In the data rows, the value 500 means zero.
Some points:
ndarray[476 491 567 540 397 461 449 647 478 358 404 606 699 613 490 301 422 569 619 603 509 414 370 406 559 663 457 683 401 495 509 487 655 378 529 487 414 318 486 538 666 620 492 474 487 549 497 474]
ndarray[388 464 518 472 514 480 629 630 540 477 516 308 428 519 520 630 587 612 439 539 451 539 644 398 489 528 542 581 595 445 542 559 612 464 529 389 493 570 675 523 573 547 492 422 437 408 473 411]
ndarray[490 474 623 643 532 464 552 613 636 690 489 552 332 486 561 491 543 559 588 582 541 390 483 569 548 464 362 527 480 484 542 496 367 575 561 561 442 474 385 621 583 519 660 436 479 500 522 527]
ndarray[577 452 553 453 565 426 541 501 597 505 580 555 591 624 542 384 453 439 721 596 572 551 489 550 489 594 654 609 606 469 575 469 588 743 594 427 542 485 639 479 561 423 491 435 497 578 516 570]
ndarray[492 370 523 399 539 546 280 466 500 597 570 556 504 479 380 447 441 551 344 479 517 426 636 386 565 500 447 439 458 500 380 418 591 510 453 582 573 589 445 458 319 344 542 414 528 452 423 630]
ndarray[532 582 577 488 312 458 542 395 403 421 595 415 405 422 475 534 698 681 530 400 344 594 529 557 483 471 530 653 608 548 525 530 443 389 477 407 551 554 477 399 343 490 632 447 526 503 385 531]
ndarray[396 524 620 520 308 450 366 427 489 482 413 554 434 531 445 599 517 515 427 453 414 591 629 465 375 543 479 455 704 502 590 602 429 465 368 411 597 457 506 322 430 641 499 603 402 400 433 414]
ndarray[516 608 584 579 588 545 555 429 403 525 543 576 548 448 440 555 573 503 604 475 547 424 421 301 429 639 618 471 490 424 502 578 533 505 444 542 599 554 665 589 578 676 618 396 585 471 423 481]
ndarray[451 562 448 451 479 604 575 491 564 467 502 426 623 451 537 504 522 557 555 434 560 415 488 499 542 548 545 569 774 504 477 438 561 607 397 470 339 540 445 502 429 542 561 604 459 558 517 415]
ndarray[529 718 438 422 473 518 605 637 471 602 523 635 596 609 559 597 491 532 633 647 589 620 528 650 590 629 543 491 526 620 519 597 707 657 574 451 429 567 554 661 476 515 524 544 418 446 499 635]
ndarray[353 346 380 441 554 343 306 340 411 520 561 489 471 350 415 435 545 333 496 469 476 455 454 668 617 434 288 349 505 410 506 561 556 350 472 529 513 559 427 505 480 361 333 322 437 440 461 449]
ndarray[409 370 392 435 549 536 581 629 453 325 351 576 442 338 471 569 478 424 513 598 484 440 379 369 477 419 325 400 490 477 492 486 412 485 484 514 494 399 567 517 301 350 323 522 552 556 471 499]
ndarray[640 612 592 459 536 429 401 336 605 367 506 518 364 499 549 524 476 467 449 456 351 349 427 473 500 504 514 472 412 572 504 534 609 477 439 470 339 573 493 637 526 530 523 498 618 505 541 415]
ndarray[557 432 488 517 560 673 564 552 551 511 490 531 481 342 407 521 504 605 624 639 539 561 549 528 562 412 624 398 443 438 513 723 758 580 486 633 659 505 455 502 564 429 457 612 530 599 568 438]
ndarray[647 475 290 285 479 692 599 425 500 569 530 405 363 456 587 514 453 316 388 558 608 542 379 433 463 509 474 434 343 523 607 582 473 360 470 507 517 394 422 363 454 481 446 395 565 605 441 377]
ndarray[522 544 592 471 519 517 667 559 483 564 486 539 518 677 613 470 523 566 516 493 535 620 593 636 645 672 471 441 428 574 582 487 559 508 453 565 665 757 622 488 428 524 439 586 780 741 585 359]
ndarray[494 534 495 591 484 451 580 411 435 443 511 602 504 433 451 346 391 418 459 458 468 548 630 527 523 410 488 545 417 322 230 329 490 670 625 573 369 382 386 466 516 683 392 261 338 399 593 659]
ndarray[564 452 515 562 532 590 448 362 223 498 533 610 462 556 525 447 475 488 502 535 499 450 445 355 474 629 628 538 443 431 413 569 458 465 560 380 391 650 487 562 510 507 502 627 418 461 498 471]
ndarray[342 382 528 418 545 642 577 436 541 384 523 535 589 540 576 484 552 645 522 422 480 654 554 629 463 513 614 601 491 535 591 542 411 464 349 531 501 537 535 521 476 553 613 528 451 339 460 472]
ndarray[640 467 413 471 395 530 544 610 563 403 407 384 520 511 394 457 373 507 557 425 607 486 429 447 503 332 420 290 415 325 505 442 455 480 539 446 441 633 544 431 473 483 443 519 491 507 575 577]
ndarray[403 434 354 348 391 423 390 311 429 465 209 277 359 547 354 275 426 524 493 531 560 411 420 454 376 469 519 445 411 477 357 382 457 558 464 402 415 332 520 494 446 380 488 491 434 359 438 419]
ndarray[420 544 702 502 572 572 446 570 565 624 624 317 441 422 490 555 493 488 525 559 589 354 467 583 450 558 469 466 527 586 501 399 452 541 644 664 417 436 422 435 531 547 346 603 530 458 561 585]
ndarray[463 532 448 709 603 554 363 476 553 547 571 434 394 443 632 532 357 476 604 618 448 520 417 530 636 438 477 386 603 593 426 300 385 508 530 468 538 473 486 496 592 504 546 419 511 490 542 487]
ndarray[518 660 559 387 336 395 512 550 485 382 349 594 773 652 549 495 480 447 417 470 494 391 505 505 525 581 691 416 476 416 515 475 324 473 597 586 618 405 352 623 636 439 351 274 521 615 602 477]
ndarray[599 344 453 495 531 327 474 689 498 439 397 483 487 558 422 678 596 423 402 519 636 731 432 475 484 451 488 663 637 537 418 493 463 397 447 719 574 454 235 504 634 519 501 478 466 483 422 502]
ndarray[400 363 459 440 421 296 562 455 473 524 418 484 508 410 519 583 555 572 529 364 391 473 611 456 380 500 587 482 504 687 513 430 494 357 475 366 473 463 369 416 415 495 585 539 412 381 408 350]
ndarray[504 532 488 662 621 669 514 466 664 671 516 608 483 640 555 578 605 538 595 501 625 501 592 540 556 445 432 521 646 668 556 556 549 489 696 574 539 395 581 621 573 623 627 638 599 596 709 645]
ndarray[614 507 376 657 593 464 404 394 524 496 570 614 519 454 483 716 533 518 375 546 651 462 603 731 591 599 489 556 397 468 548 531 535 495 524 577 596 477 516 409 471 360 447 568 572 483 496 576]
ndarray[388 470 451 522 581 512 595 577 406 415 381 340 493 589 489 484 405 480 465 568 393 512 548 495 338 353 521 556 507 518 614 594 481 535 485 413 361 561 394 417 419 508 574 463 547 497 431 535]
ndarray[626 582 390 521 437 529 604 624 616 507 585 502 532 436 598 427 439 280 388 440 536 504 496 543 515 482 456 559 563 396 378 544 527 413 496 485 657 530 585 578 438 330 520 633 636 438 517 573]
ndarray[528 497 396 614 501 496 451 536 521 542 647 503 474 475 286 382 542 529 461 369 379 493 415 424 495 613 481 433 353 541 601 581 342 537 360 403 377 400 517 513 576 581 418 537 547 566 463 493]
ndarray[676 468 557 549 621 495 479 423 570 612 528 356 637 547 714 463 478 477 413 555 372 459 430 540 484 407 325 467 569 522 430 397 461 581 530 530 576 453 528 592 551 527 453 554 387 543 515 628]
ndarray[461 597 676 474 522 507 511 465 404 587 632 609 555 599 370 550 427 431 412 366 305 451 349 424 451 358 455 464 359 340 428 339 471 508 489 444 433 463 634 412 522 414 599 589 459 561 550 495]
ndarray[385 611 555 504 409 408 335 570 449 482 541 506 467 345 604 472 649 528 433 334 530 669 661 455 425 331 588 640 418 655 613 549 393 476 459 495 556 660 644 406 510 555 564 569 380 511 466 431]
Along one direction, these points spread out more than along any other. Take the direction at right angles to it along which they spread out most. Go by this last direction. For each point below, how far along it does it lie, from 0 to 99? The average is 50, and the first point in the table lies past the average. One standard deviation of the points above along it is 16.
ndarray[409 370 392 435 549 536 581 629 453 325 351 576 442 338 471 569 478 424 513 598 484 440 379 369 477 419 325 400 490 477 492 486 412 485 484 514 494 399 567 517 301 350 323 522 552 556 471 499] ~ 65
ndarray[647 475 290 285 479 692 599 425 500 569 530 405 363 456 587 514 453 316 388 558 608 542 379 433 463 509 474 434 343 523 607 582 473 360 470 507 517 394 422 363 454 481 446 395 565 605 441 377] ~ 59
ndarray[388 464 518 472 514 480 629 630 540 477 516 308 428 519 520 630 587 612 439 539 451 539 644 398 489 528 542 581 595 445 542 559 612 464 529 389 493 570 675 523 573 547 492 422 437 408 473 411] ~ 28
ndarray[516 608 584 579 588 545 555 429 403 525 543 576 548 448 440 555 573 503 604 475 547 424 421 301 429 639 618 471 490 424 502 578 533 505 444 542 599 554 665 589 578 676 618 396 585 471 423 481] ~ 42
ndarray[403 434 354 348 391 423 390 311 429 465 209 277 359 547 354 275 426 524 493 531 560 411 420 454 376 469 519 445 411 477 357 382 457 558 464 402 415 332 520 494 446 380 488 491 434 359 438 419] ~ 62
ndarray[353 346 380 441 554 343 306 340 411 520 561 489 471 350 415 435 545 333 496 469 476 455 454 668 617 434 288 349 505 410 506 561 556 350 472 529 513 559 427 505 480 361 333 322 437 440 461 449] ~ 66
ndarray[518 660 559 387 336 395 512 550 485 382 349 594 773 652 549 495 480 447 417 470 494 391 505 505 525 581 691 416 476 416 515 475 324 473 597 586 618 405 352 623 636 439 351 274 521 615 602 477] ~ 67
ndarray[504 532 488 662 621 669 514 466 664 671 516 608 483 640 555 578 605 538 595 501 625 501 592 540 556 445 432 521 646 668 556 556 549 489 696 574 539 395 581 621 573 623 627 638 599 596 709 645] ~ 50
ndarray[400 363 459 440 421 296 562 455 473 524 418 484 508 410 519 583 555 572 529 364 391 473 611 456 380 500 587 482 504 687 513 430 494 357 475 366 473 463 369 416 415 495 585 539 412 381 408 350] ~ 24
